Each path below is one point turned by a fixed rotation once a step. After each direction that follows a path, write how fast that rotation turns it, in degrees a step (0 if it stays still).
Each turn is a multiple of 5 degrees from 10 to 175, or 0.
Each row of a path follows its step; steps can be skipped.
Rotation 1:
step 0: [ 34 -34  11  36  20  -8 -21 -25  23  -5  32 -55  22  20  -4  10 -24  20
  10   3  17 -15  -4  -1  39  63 -33  56   5  15 -32  -3 -26 -11 -31   7
  44  -7 -30   9  24  41  14  31  49 -14  43]
step 4: [ 22  51  29  17 -17 -36  -3 -52  16 -20   8 -39  34  -7 -11  17 -31 -11
 -10  37  34  -9  33 -33  27  -5 -54   3  42 -29   3   4 -35  19   4  39
  -4  52 -11   4  53 -49  20   0   6  -8   9]
step 7: [ 31 -37 -19  14  -7   8  18   6  20  -3 -18  -1  18  20  25   1   1  13
  21  68 -20   6  65  49  18  53   9  15  -8 -23  12  63 -29  39 -19  24
  51  21  14  -4   0 -32  17  25   3 -23 -26]
step 8: [-30  -3  33 -32 -14 -21  36 -17  -5  17   2 -14  19   6  29   5 -18 -26
  47  23  -4 -22  19  39 -27  49 -49  31  21 -29   0  36  17  20 -16  -5
  32  48 -21 -15   2   4   7  15  62 -47 -42]
step 11: [ 17 -25  13  -5 -14  19 -18 -21 -17  30 -30 -36   1 -26 -42  27 -40 -20
 -12 -22 -27   4  12  34  13  -4  10  24   3 -39 -16   4  36  11 -14  92
  44 -20  -2  -8  45 -48   4  24  -2  -5 -42]
step 15: [ 24 -16 -64 -16   5  -2 -40  -3   1  12  21  10 -19 -22 -25  41 -16 -31
  22  62  -5  -5 -31   7 -30  18 -29 -34 -32 -24  15  33  -4  21  30  25
  51   4 -34 -32  43  -6 -36  24  34   9  -8]
step 17: [ 45  20  29   9  15   5 -10  -1 -17  -8  22 -33  46  17  -4  24 -48  44
  -1  38  54   7  47  46  19  53 -47  31  21  -6 -10   1   5   1 -23  17
   5  34 -15 -21  15 -10  40  29  24 -29   5]
step 18: [ 40  -4  11  23  -1 -13 -30 -14  20  30 -11 -47  39   5  14  32 -40 -26
  27   6  20  -3 -17 -17  -9  47 -31  46  32  21 -18  20  60 -19  18   5
  41   3 -39  12  10  44  45  15  38 -24  -3]
step 21: [-14  39   2 -19 -56 -37   6 -49 -17  20   5   8  19 -10   0   8 -23 -42
 -17  27  -7  -7  28  26  -9  -7  -6  17  71 -41   6  13  17  14  12  21
  17  25 -31 -27  26 -73  17   1  32  -8 -40]
step 22: [ 23  45  13  24   1 -40  21 -29 -23   7  31 -49  11  28 -15  12  -8 -13
 -30  40  -5 -15  -1 -33  -2 -16 -21 -56  47 -29 -51  41  -3  -7  32  13
  23  45 -30   8  21 -31  22  29  32 -21   9]
Directions:
[  1 -11   5  -7   4  -7 -10  -1 -13  -5 -18   2  -4  -8  -7 -11  14   3
   8   9   1  -2   2  21   9   5   3  -5  14   2 -12  -1  -3  -1  -1   1
  -1  14  -7 -12 -12  -9   1  -4  -5  12 -13]
80
[ -1   0 -10  -6 -11  15   6   6   7   8  -7  15   4   1   6   6   4  -2
 -13   9 -14   8   5   8   3   2   4   3 -13  -9   0  -4   6  -2  -1  12
 -11  -6  -4  -9  -2  -6  -9  26  -3  15  -6]
80
[ -4   5  -2  -1   1  10   2   1  -4  -6 -13 -14  22   6   7   1  -4   4
  -2   2   4 -17 -15  -9  15   5  10  -4   1 -15   7  -7   1   5   4  -5
  18  -3   0 -21  -2  -3  -7  -1   0  -5  -3]
0
[ -6  -2   7 -16  12   9  21   2   0   4  -6  -7   4  -3   4  -5  -9  -3
  11   5   2   6  15  -3  15 -12  -8 -20  -5   0  -9   5  -1  -5   1  15
  -4   6  14   2  -3   6   1   1 -11 -12   6]
120
[ -1  13  -2   2   8   0   2   5  -8  -2  -3   9   1 -13  -3  11  21  -2
   4   8  -8  -5   2 -15  -1  -1   1 -16   4  -6   3   1 -17  12  12  -2
  -7  -4   2   4  22 -15  12   1   0   6   3]
40
[ -1  -5   7   4   0  -4   7  -3   0  -4 -11   6   7   4  -2  -2  -5  12
 -19   1   9   0  16   4   7  12  -7  16  -1   0   8   9 -12   8  -8   7
  -6  -7   5  -4  20   7  -2 -18 -15   7  -2]
110
[-10  -1   5 -15  -4   8  -4 -14   3  -7   2   7   1  -3  -8  -7   7   1
   1  -9   0   0   1   2  14  -9 -20  12   3  -2  15 -11 -17  10  -8  -1
  -5   2  -2  -3  -6   0   1  10  22  -7   9]
90
